Some points, each followed by its number:
[ 0.1  0.8 -0.4 -0.1  1.5  1.5 -1.0 -0.7  0.4  0.2 -0.7  1.1  1.4 -1.3  0.4
  1.5  0.5  0.8 -1.9 -0.1  1.3 -0.5 -0.5 -2.2  0.1  1.5  0.6 -0.8  0.3] 0
[ 0.1  1.1  0.4 -0.4  0.3 -0.7  0.3  0.7 -0.5  0.6  0.1 -0.4 -0.1  0.4 -0.2
 -1.0 -0.9  1.1  1.0 -0.2  0.2  0.9  0.3  0.0 -0.6  0.6  0.3  0.0 -0.5] 1
[ 0.0 -1.3  0.1  0.2 -1.1 -0.1 -0.5 -1.0  0.7 -0.5  0.7  0.8 -0.7 -1.0 -1.0
  1.0  0.9 -0.2 -0.5  0.5 -0.9 -1.3  0.7  1.0  0.7 -0.9 -0.6 -1.1  0.5] 2
[ 0.3  0.4  0.1 -0.2  0.6  0.7  0.5  0.7 -0.4  0.4 -0.5 -0.2 -0.8  0.5  0.5
 -0.5 -0.4  0.0  0.3 -1.1  0.0  0.8 -1.0 -0.4 -0.4  0.0  0.1  0.3  0.0] 3
[ 0.0  0.9  0.3 -0.3  0.4 -0.5  0.6  0.5 -0.6  0.4 -0.3 -0.6 -0.2  0.5 -0.2
 -0.8 -1.0  1.0  0.8 -0.3  0.4  0.9  0.4 -0.1 -0.7  0.6  0.6  0.0 -0.5] 4
[-0.1 -0.8 -0.1 -0.1 -0.9  0.5 -1.0 -0.6  0.2 -0.1  1.1  0.2 -1.0 -0.9 -0.6
  0.6  1.0 -0.1 -0.3  0.5 -0.5 -0.3  0.6  0.4  0.3 -0.1  0.7  0.2  0.2] 5
[ 0.3  0.4  0.1 -0.1  0.6  0.4  0.7  0.7 -0.2  0.5 -0.4 -0.1 -0.3  0.9  0.8
 -0.3 -0.5 -0.5  0.1 -0.9  0.1  0.9 -0.3  0.1  0.0  0.3  0.1  0.5  0.0] 6
[ 0.7  1.4 -0.4 -0.9  0.4  0.6  0.3 -0.3 -1.5 -0.9  0.0 -0.6 -0.1  0.2  0.4
 -0.5 -0.8 -0.1  0.5 -0.5  1.7  0.1 -1.9 -1.2 -0.3  0.6  0.0  0.6 -0.5] 7
[ 0.2  0.9  0.0  0.0  0.1  0.7  0.0  0.6 -0.6  0.3 -0.8 -0.1 -0.3  0.0  0.7
 -0.6 -0.2  0.1  1.2 -0.7  0.2  0.4 -1.0 -0.6 -0.3  0.9  1.3  0.3 -0.7] 8
[ 0.0  0.7 -0.6 -0.4  1.4  0.8 -0.8 -0.3  1.0 -0.4 -0.7  0.7  1.2 -0.4  1.4
  0.7  0.1  0.3 -0.7 -0.4  0.3 -0.1 -0.7 -1.5 -0.4  1.2  0.2 -0.7  0.2] 9
[ 0.2  0.5  0.1  0.0  0.3  0.6  0.1  0.5 -0.2  0.3 -0.3  0.0 -0.4  0.6  0.4
 -0.7 -0.6 -0.2  0.4 -1.0  0.1  0.5 -0.8 -0.3 -0.4  0.4  0.4  0.3 -0.4] 10
[ 0.1  0.2  0.0  0.1  0.2 -0.1  0.8  0.5 -0.8  0.4 -1.2 -0.3  0.0  0.5  1.2
 -0.5 -0.7 -1.1  0.6 -0.4  0.2  0.8 -0.2 -0.4 -0.2  0.4  0.7  0.5 -0.5] 11
[ 0.2 -3.0  1.0  2.0 -1.8  0.0 -2.0 -2.4  1.1 -1.9  0.7  1.2 -1.2 -2.7 -1.6
  2.0  3.1  1.6 -1.3  1.8 -1.6 -2.9  2.2  2.8  2.2 -2.7 -1.0 -1.4  2.0] 12
[ 0.1  0.3  0.0  0.0  0.3 -0.4  0.6  0.4 -0.9  0.4 -1.1 -0.4 -0.1  0.5  1.1
 -0.3 -0.4 -1.0  0.7 -0.2  0.2  1.1 -0.1 -0.3  0.0  0.2  0.5  0.2 -0.6] 13
[-0.5 -1.6 -0.1  0.1 -1.1  0.7 -1.5 -0.9  0.2 -0.6  1.1  0.1 -1.0 -1.1 -0.6
  0.7  1.4  0.3 -0.6  0.4 -0.8 -0.8  1.0  0.7  0.5 -0.5  0.4  0.1  0.2] 14
[ 0.2 -1.3  0.4  0.6 -1.1  0.0 -0.5 -1.1  0.8 -0.7  0.7  0.9 -0.8 -1.1 -0.8
  1.3  1.6  0.2 -0.6  0.8 -0.9 -1.4  1.0  1.1  0.8 -1.1 -0.6 -1.0  0.8] 15
[ 0.2  0.6  0.0  0.1  0.2  0.2  0.1  0.4 -0.7  0.3 -0.7 -0.3 -0.2  0.3  0.8
 -0.5 -0.5 -0.5  0.8 -0.7  0.4  1.0 -0.3 -0.2 -0.3  0.6  0.8  0.5 -0.5] 16
[-0.2  1.1  0.1 -1.1  0.1  0.1  0.5  1.0  0.3  1.1  1.0  0.1  0.1  1.2  0.3
 -0.7 -1.1 -1.5  0.4 -0.5 -0.1  1.0 -0.7 -1.4 -1.2  1.3  0.9  0.8 -0.7] 17
[ 0.0  0.3  0.0 -0.8 -0.3 -0.1  0.3  0.2  0.3  0.6  0.9  0.4 -0.3  0.5 -0.3
 -0.5 -0.6 -1.3  0.3  0.0 -0.2  0.4 -0.1 -0.5 -0.2  1.0  0.6  0.3 -0.2] 18
New points follow, each followed by the numbers of its three nearest points above, nearest first.
[-0.4  0.9  0.0 -1.2  0.2  0.0  0.4  0.8  0.3  0.9  0.9  0.1 -0.1  1.3  0.4
 -0.6 -1.0 -1.4  0.4 -0.6 -0.3  0.7 -0.9 -1.8 -1.2  1.4  0.9  0.9 -0.8] -> 17 18 10
[ 0.1  0.7 -0.2  0.1 -0.1  0.9  0.3  0.6 -1.1  0.1 -1.4 -0.3 -0.4 -0.4  0.8
 -0.7 -0.2 -0.2  1.7 -0.4  0.6  0.8 -0.9 -0.9 -0.4  0.9  1.9  0.1 -1.0] -> 8 16 11
[ 0.1 -2.9  1.5  1.7 -1.5 -1.6  0.1 -1.1  2.8 -2.0 -0.9  1.4 -0.4 -1.8 -1.3
  2.1  2.2  1.8 -0.3  2.3 -1.5 -3.8  1.3  2.2  2.3 -3.0 -2.1 -1.8  2.5] -> 12 15 2
[ 0.4  1.0  0.4 -0.2  0.1 -0.9  0.3  1.0 -0.5  0.6  0.4 -0.2  0.4  0.6  0.3
 -0.7 -0.9  0.9  0.6 -0.2  0.5  1.0  0.4  0.0 -0.5  0.4  0.1  0.1 -0.4] -> 1 4 16
[ 0.0 -1.5  0.0  0.3 -1.4  0.7 -1.7 -1.2  0.4 -0.5  1.4  0.4 -1.1 -1.4 -0.9
  0.8  1.4  0.1 -1.1  0.4 -0.9 -1.1  1.2  1.0  0.7 -0.7  0.4  0.0  0.7] -> 14 5 15
[ 1.8  0.2 -2.4 -2.7  0.7 -2.3 -3.4 -2.8  5.7 -5.6 -3.2  0.5  1.3  0.2  6.0
 -1.7 -1.2 -1.6  1.2 -3.2 -3.7  0.3 -0.9 -0.7 -1.5  2.1 -0.3 -1.8  0.3] -> 9 10 11
[-0.3 -0.3 -1.8 -1.5  1.0 -0.5 -1.0 -0.8  1.8 -2.1 -1.8 -0.8  1.7  0.9  2.9
 -1.3 -0.5 -1.6  0.1 -0.8 -1.3  0.3 -1.4 -0.5 -1.8  0.4 -0.9 -0.1 -0.7] -> 9 11 13
[ 0.8 -4.0  1.5  2.5 -2.4 -1.6 -0.9 -2.8  2.4 -2.9 -0.6  2.1 -0.9 -3.3 -2.2
  3.2  3.5  2.4 -1.2  2.7 -2.1 -4.9  2.7  4.3  3.7 -4.2 -2.8 -2.9  3.6] -> 12 15 2
[ 0.2  0.7  0.2  0.0  0.1 -0.8  0.3  1.2 -0.2  0.5  0.6 -0.1  0.4  0.7  0.2
 -0.9 -0.8  0.6  0.6 -0.3  0.6  1.0  0.2 -0.1 -0.5  0.3  0.2  0.4 -0.3] -> 1 4 10
[ 0.3  0.9  0.4 -0.2  0.2 -1.0  0.1  1.0 -0.3  0.6  0.7 -0.2  0.5  0.8  0.1
 -1.0 -1.1  0.0  0.5 -0.4  0.2  1.0  0.2 -0.5 -0.5  0.2  0.2  0.5 -0.2] -> 1 4 10
[ 0.1  0.3  0.1 -0.4  0.9  0.8  0.0  0.3 -0.4  0.3 -0.1  0.0 -1.0  0.8  0.5
 -0.3 -0.2  0.6  0.0 -1.2  0.0  0.6 -1.1 -0.2 -0.3 -0.2 -0.6  0.2 -0.2] -> 3 10 6
[-0.2 -0.1 -0.1 -0.6 -0.6  0.2 -0.4  0.1  0.4  0.3  1.1  0.3 -0.2  0.2  0.0
  0.0  0.0 -0.7 -0.1  0.0 -0.5  0.0  0.1 -0.4 -0.1  0.7  0.8  0.6 -0.2] -> 18 5 10
[ 0.1  0.2  0.1 -0.2  0.7  0.6  0.5  0.7  0.0  0.5 -0.3 -0.2 -0.8  0.6  0.5
 -0.5 -0.5  0.0  0.0 -1.1  0.0  0.7 -0.8 -0.2 -0.4 -0.1 -0.1  0.3 -0.1] -> 3 10 6
